In the data rows, 128 means zero.
Here are some numbered points:
[ 70 138 141 132 110  51 236 134 126 161 165 120  90 137  85 128 109 144
 113 148  89 151  99 130] 0
[172 117 109 174 110 135 111 121 136 123 109 114 124 155 126 100  97 147
 143 123 104 117 107 167] 1
[131 144 125 131 144 120 111 114 134 125 145 129 136 122 121 111 128 131
  96 135 155 136  97 130] 2
[135 105 119 137 108 123 107 135 136 103 116 128 133 129 125 142 103 120
 134 134 131 128 129 160] 3
[153 120 136 143 147 166  94 151 126  85 117 146 140 145 118 157 119  55
  90 150 155 118 122 135] 4
[122 140 107  89 130 140 149 141 107 152 112 151 121 114 110 136  99 110
 150 125 126 131 130 125] 5
[162 150   0 125 210 228 152 115 136  95  85 183 129 242 125  39  83  54
 142 140  63  96  84  98] 6
[154  59 134  99 128 136 133 154 129 130  97 127 130 147 138 169 123 114
 140 125 156 106 162 155] 7
[128 120  99 140 119 104 157 145 116 127 105 134 105 156  91 138  84 130
 147 103 105 120 125 147] 8
[101 117 142 183 125 102  53  85  93  88 124 116 137 105 170 132 146 159
  96 112 160 145 153 132] 9
[105 109 119 114 150 119 119 124 128 126 141 126 122 136 162 144 143 108
 123 121 152 120 168 102] 10
[175 170 114 129 124  68  80 131 115 199 125 131  73  81  86 113  74 191
 198   0  95 154 133 159] 11
[105 113  57  90 142 107  77  96 154 181 177 155 147  88 135 176  21  22
  77 102 160 199 134  96] 12
[109  98 147 104 103 128  59 135 150  86 114 121 143 110 199 196 123 102
 129 130 198 138 194 132] 13
[150 128 114 129 134 137 155 134 126 154 124 139 118 134 117 107 127 140
 158 109 105 109 127 121] 14
[108 137 146 121 122 120 124 130 127 134 145 139 122 124 119 125 147 122
 134 145 129 144 146 118] 15
[115 142  71   0 142 151 213 193  38 208  52 201  95  56  94 164  55 104
 161 129 120 153 114 108] 16
[161 108  85  74 152 148 107 127 129 158 111 142 151 123 151 116 124 149
 148 125 159 114 119 137] 17
[ 72  85  96 126 109 134 101 112 114  83 101 157 148 155 175 143 125  83
  83 205 154 142 157 141] 18
[120  71 164 182 162  83 107 108 106  89 143 122 129 170 140 168 154 137
 108 116 176 107 152 141] 19
[115 107 126 118 116 135  89 142 131  97 102 129 138 120 164 175 128 112
 116 136 176 105 171 118] 20
[182   0  26 166 198 255 243 111 145  94  19 159 239 255 176  99 118  48
  36 255 132  83   4 174] 21
[124 139 111 127  66 162 109 107 187 106 141 128 131 160 149  69 137  94
 129 217  80 144 148 142] 22
[140 159 119 102 167 118  87 136 126 137 133 129  94 117 133 151 121 136
 148  44 144 115 152  98] 23
[201 163 140 119 105 159 151 162 144 198 101 118 108 110 118  82 111 132
 140 108 118 107 123 127] 24
[123 117 101 105 109 122 136 136 149 127 130 129 136 124 130 132 103 115
 129 152 131 139 127 142] 25
[138 127 129 120 120 131 115 133 129 125 128 130 120 125 131 114 132 126
 138 132 122 130 139 136] 26
[132 102 116 158 132  85  35 115 116  83 177 154 110 174  89 104 122 120
 143 134 143 106 144 160] 27
[110  82  86 255  59 125  41  80  94  23 140  85  54 163  50 147  77  87
 125 158  69 108 144 225] 28
[121 136 114 108 127 149 153 128 128 136 122 138 135 131 125 113 127 112
 124 151 112 137 121 119] 29
[ 96 145  88  63 137 131 164 131 166 139 157 130 132 147 130 130 130  94
 123 148 108 144 124  97] 30
[111 125 110 139 131 122 145 120 145 128 113 121 138 140 138 138 104 119
  85 136 126 131 100 135] 31
[126 165 149 137 157 127 178 156 136 135 157 127  74 162  99 124 148 111
 148  93  87 102 141  71] 32
[127 125 113 121 109 156 112 116 149 124 124 123 144 113 135 129 124 109
 106 163 133 139 119 146] 33
[174 112 117 165 114 134 113 130 138 126 114 121 135 135 135  97 115 144
 145 113 110 112 127 157] 34
[156 179 162 186 143 160  96 131 145  72 111 109 129 122 127 143 142 129
  95  82 114 126 108 111] 35
[159 137 117 135 124 126  80 121 145 126 119 116 134 117 121 126 113 158
 130  97 136 136 101 161] 36
[135 107 111 146 134 142 158 114 133 119 108 125 146 163 141 124 124 132
 101 157 127 118  96 138] 37
[120 104 123 141 129  92  87 119 132 102 155 134 116 148  97 132 122 123
 142 124 137 120 144 155] 38
[ 58  94 207 173 141 103 159 162   0  90 116 137  78  49 107 255 124  53
 106 102 178 129 223  69] 39
[142 136 146  81  99 136 182 148 199 157 129  90 135  99 101 150 139 161
 141 130  96 151  82 154] 40
[105 126 124 101 101 124 140 128 157 131 134 118 135 140 143 129 133 137
 132 140 112 128 119 128] 41
[155 110 114 138 122 153 103 138 127 121 126 134 140 119 130 140 100  86
 129 135 136 130 135 148] 42
[133 133 105 107  85 167 119 127 183 114 150 123 129 149 129  85 138  86
 133 194 100 138 138 129] 43
[118 223 103 131 103 131 128 102 171 128 133  95 114 150 147  30 153 215
 120 114  57 128  75 115] 44
[ 92 135 168 135 140 153  78 113  52 101 145 143 165  50 133 164 155 102
  97 165 212 155 134 111] 45
[115 109 139 165 123 135 111 113  87 108 124 130 140 101 131 143 134 119
 116 165 158 127 139 131] 46
[117 127 109 116 151 147 112 126 108 124 129 141 126 134 138 125 133 106
 128 133 132 127 146 112] 47
[137 137 158 164 109 108 132 135 132 124 127 120 108 141 124 112 124 142
 135 118 107 123 130 134] 48
[136 128 151 106 122 100 168 142 150 158 122 113 140 115 123 152 115 157
 118 112 132 147  95 142] 49
[146 136 101  96 100 125  71 111 173 150 132 110 137  83 125 129 109 156
 142 114 135 149 104 166] 50
[131 115 111 163 118 159  95  93 144 103 129 122 145 158 150  87 136 125
 120 155 112 120 134 138] 51
[112 129 136  90 127  88 141 146 166 134 171 131 129 156 119 113 148 142
 151 130 122 131 137 114] 52
[120 102 119 126 135  98  92 130 125 103 161 136 121 150 105 137 119 114
 147 126 133 113 146 145] 53
New points follow, each followed by the numbers of its three nearest points above by angle, nearest first.
[185 176  74 111 148 191 101 162 208 112 116 129 108 157  88 152  79  67
 158  62  77 115  93 139] -> 6 42 36
[139 126 146 140 158 131 112 130  94 124 108 129 114 123 157 134 153 163
 140  76 142 108 159 106] -> 23 9 19
[ 80  77 103 123 117 145 115 119  96  79  97 153 163 158 187 140 128  69
  73 226 167 131 149 142] -> 18 46 20
[110 118 145 137 133 124 138 139  99 116 127 135 116 114 126 166 125 106
 127 124 135 128 147 117] -> 39 45 46
[134 139 157 125 127 107 148 153 158 119 130 121 138 130 120 159 117 129
  93 129 144 128 104 128] -> 49 31 40
[109 133 127 120 121 123 147 133 126 124 117 142 132 146 135 128 127 106
  97 163 137 126 128 117] -> 18 29 31
[117 102  85  81  96 111 141 137 171 134 128 121 153 122 123 143  89 111
 127 156 129 140 110 161] -> 25 41 33
[144  92 176 116 123  69 139 141 107 154 123 136 151  96 130 150 139 199
 142 123 195 132 119 149] -> 49 19 7
[172  85 194 146 188  54  63 182 136 114 105 120 114 141 145 255 129 167
  91  40 252  92 142 163] -> 19 20 7
[ 98 130 145 151 107 119 163  96  87 179 136 119 120  97 105 121 127 165
 138 124 113 147 133 127] -> 0 11 49
[113 114 153 174  71 124 104 114 124 117 160 104 109  96 112 124 119 108
 137 139  92 142 165 131] -> 28 48 15
[153 145  73  70  98 134 109 128 149 169 117 124 133  93 104 118  81 144
 159 123 114 161  90 175] -> 50 25 36
[125 129 175 154 147  90 157 132 116 128 127 119 150  97 104 194 124 161
  88 113 181 129  65 140] -> 49 2 19
[137 144  30 120 177 198 132 117 139 101 101 152 148 209 151  82 106  82
 120 142  87 101 111 111] -> 6 21 29
[ 67 105 136 211 123  72   0  30  82  73 112 100 153  93 217 117 154 192
  72 115 190 171 160 153] -> 9 46 19
[125  90 135 161 150 121 135 129 108 106 125 135 127 173 145 135 135 107
 118 141 149 101 154 126] -> 19 10 18
[136 125 128 123 122 136 120 135 131 119 125 130 121 130 121 122 120 121
 141 122 117 127 135 132] -> 26 34 42
[122 201 102 118 110 145 133 106 156 147 117 115 120 128 130  50 133 182
 126 124  74 138  78 116] -> 44 24 14
[127 121 118 130 126 100 148 132 122 144 113 131 118 131 124 130 117 130
 135 117 119 125 133 131] -> 8 0 14
[147 150 123 151 190 144 131 137 131 115 130 142  99 192 143 117 138 103
 132  67 109  93 153  84] -> 32 6 23
[ 65 123 116 155  83 134 161  99 117 100 133 111 116 127 154 131 138  95
  93 195 110 114 161  91] -> 18 22 46
[134 255 130 101 118 172 156 147 183 143 124 117 134 103 117  72 138 148
 106 125  54 175  54 116] -> 44 40 29
[130 121 115 171 116 149 102 110 143  93 132 111 131 153 148 107 134 119
 121 154 116 114 129 133] -> 51 22 28
[116 188 143 132 115 138 137 135 145 111 133 111 113 128 124 112 137 123
 113 133  94 138 117 104] -> 44 35 32
[126 137  88 122 179 157 165 149 132 106 123 165 112 207 126 106 120  68
 133 124  95 102 143  89] -> 6 32 47
[139 134  88 131 156 167 131 122 131 119 118 145 133 172 143 103 114  98
 125 134 112 110 118 115] -> 6 21 47
[124 144 120 134 112 133 142 125 129 150 127 120 114 133 145  86 140 151
 131 133 118 119 137 118] -> 44 14 24
[116 106 142 187  68 112 100 116 123 110 161 113 117 107 101 114 110  89
 143 162  78 153 155 146] -> 28 22 48
[124  67 134 170 160 118 115 126  94  89 128 153 136 184 150 147 137  97
 100 163 175  93 164 125] -> 19 18 46
[134 113 184 179  37  78 177 157 184 113 174 112 118 159  70 104  87  88
 161 150  38 128 151 153] -> 48 0 22
[120 145   3 174  53   0 109  55 237 165 215  47  31 128  46  82  60 250
 255   0   0 158 122 170] -> 11 44 8
[103 133 106 127 115 143 140 118 120 119 122 125 131 128 149 123 127 115
 107 169 134 131 130 118] -> 18 33 29
[127 106 169 167 134  84 131 139 128 110 129 124 132 148 144 161 134 140
 103 121 167 105 125 125] -> 19 9 39
[101 117 145 163 133 127 173 112 110 123 113 126 146 150 158 120 148 134
  91 168 132 125 114 113] -> 37 21 31
[130 116 103 113 150 150 115 125 119 121 128 140 129 130 132 136 125 101
 134 135 132 123 140 124] -> 47 42 4
[124 111 141 138 146 114 128 134 116 116 131 136 126 140 130 147 132 119
 120 125 145 118 137 123] -> 19 39 10
[150 114 106  94 155 150 131 130 118 152 118 147 152 116 125 139 115 129
 142 120 150 135  98 147] -> 17 16 5
[135 132 151 140 130 134 147 140 102 141 125 128 124 109 122 137 133 128
 129 128 137 119 132 117] -> 39 45 46
[179 100  44  41 163 173 101 111 136 163 102 146 181 131 153  86 122 154
 157 121 157 111 102 149] -> 17 50 6
[ 89 148 138 150 114  81 199 122 130 152 146 132  94 145  80 120 108 132
 111 133  81 151  91 134] -> 0 8 48
[170  41 121 109 119 140 107 159 113 117  86 131 129 154 142 180 118 106
 147 139 161 100 176 172] -> 7 20 3
[103 142 110  87 163 131 126 102 105 144 118 138 145 121 158 128 154 158
 113 125 160 129 116 108] -> 17 47 10
[ 38 118 137  74 129  92 186 127  64 158 150 147  96  53 126 196 153 107
 147 129 153 153 179  67] -> 39 15 16
[133  97 124 157 120 205 241  93  82 224 165 131 121 116 108  57 138  74
 143 202  68 161 132  71] -> 29 14 0
[137 115 166 127 131  80 130 140 106 141 129 132 132 121 126 138 137 179
 135 109 157 130 117 150] -> 49 19 11
[155 116  95 121 178 172 234 142  93 188 134 158 102 170 132  83 123  99
 154 115  78  80 128  75] -> 14 32 6
[136 145 118 146 166 134 139 145 127 128 127 140  98 169 151 119 129 104
 134  85 116  92 150  87] -> 32 23 6
[119 156 135 141 115 129 116 123 123 127 117 123 120 111 143 110 130 144
 116 125 121 140 125 119] -> 44 9 35
[126 132 114  96 199 121 159 162 153 121 142 149 111 218 136 149 121  85
 138  68 103  97 143  72] -> 32 6 30
[153 116  32  65 148 156 102 117 133 163 108 149 153 131 150  82 112 141
 158 131 145 124 120 154] -> 17 6 50
[145 130 160 137 136 110 136 128 134 134 124 112 131 116 123 133 143 179
 133 100 124 138 112 134] -> 49 11 48
[135 132 147 136 119 106 114 121 128 137 151 123 129 104 124 117 131 155
 142 111 126 150 122 136] -> 11 50 36
[117 119 107 106  82 114 141 138 162 129 136 121 124 125 120 130  99 112
 142 150 111 147 123 144] -> 25 41 43
[130 131 146 132 131 120 137 134 135 135 129 123 130 125 131 138 139 144
 126 119 126 134 122 130] -> 49 40 48
[196 164 211  40  74 139 223 161 255 192 117  42 154  63  88 156 172 245
 176  79  66 189  22 189] -> 40 49 50
[ 87  53 170 203  92 120  84  99  23  64 125 112 125  55 155 176 163 132
 130 192 203 114 214 130] -> 46 45 9
[159 133 115 142 134 117 151 146 111 147 120 129 111 135 112 107 116 152
 163 102 111 100 118 135] -> 14 8 11
[124 132 107 117 105 126 131 124 159 141 127 114 127 138 138 115 119 137
 126 130 107 136 136 130] -> 41 22 44
[111 141  83 115 203 156 174 159 128  94 123 166 100 237 127 119 131  58
 119 125  95  87 141  72] -> 6 32 47
[116  73 152 173 155 116 124 123  98  87 122 138 140 179 150 143 143 105
  96 152 164  97 149 128] -> 19 18 46
[114 114 101 121 103 112 113 122 139 123 136 132 126 132 122 123 101 109
 141 133 112 145 143 143] -> 25 3 53
[136 135  91 132 145 156 129 125 131 117 118 140 130 159 135 107 120 102
 128 132 111 116 121 117] -> 6 21 47
[ 91 218  95 111 154  83 182 115  98 178 133 164 116 140 106  61 122 206
 138  83  84 155  53 103] -> 44 0 14
[121 132 127 120 132 130 129 124 111 131 126 134 136 120 129 123 137 136
 126 136 137 129 122 126] -> 45 46 2
[123  51 141 192 180 128 128 113  87  83 116 157 138 191 153 157 138 103
  97 157 184  86 158 132] -> 19 46 18
[108  75 144 142 135  97 128 130 133 109 133 122 123 146 131 174 146 134
 111 145 169 119 143 141] -> 19 20 7
[110 127 115 131 121 140 138 118 127 123 126 126 131 136 141 123 126 116
 110 154 127 126 131 121] -> 18 29 22
[140  97 104 103 133 112 179 160 115 133 109 154 127 174  82 122  95 130
 166 139  79 143 104 186] -> 8 14 5
[113 119 100  91 172 180 110 119 101 115 125 153 136 122 128 145 145 100
 125 132 150 129 152 123] -> 47 10 45
[131 115 109 170 108 161 108 100 150  95 127 118 134 157 147  87 141 119
 122 165 104 114 137 135] -> 51 22 43
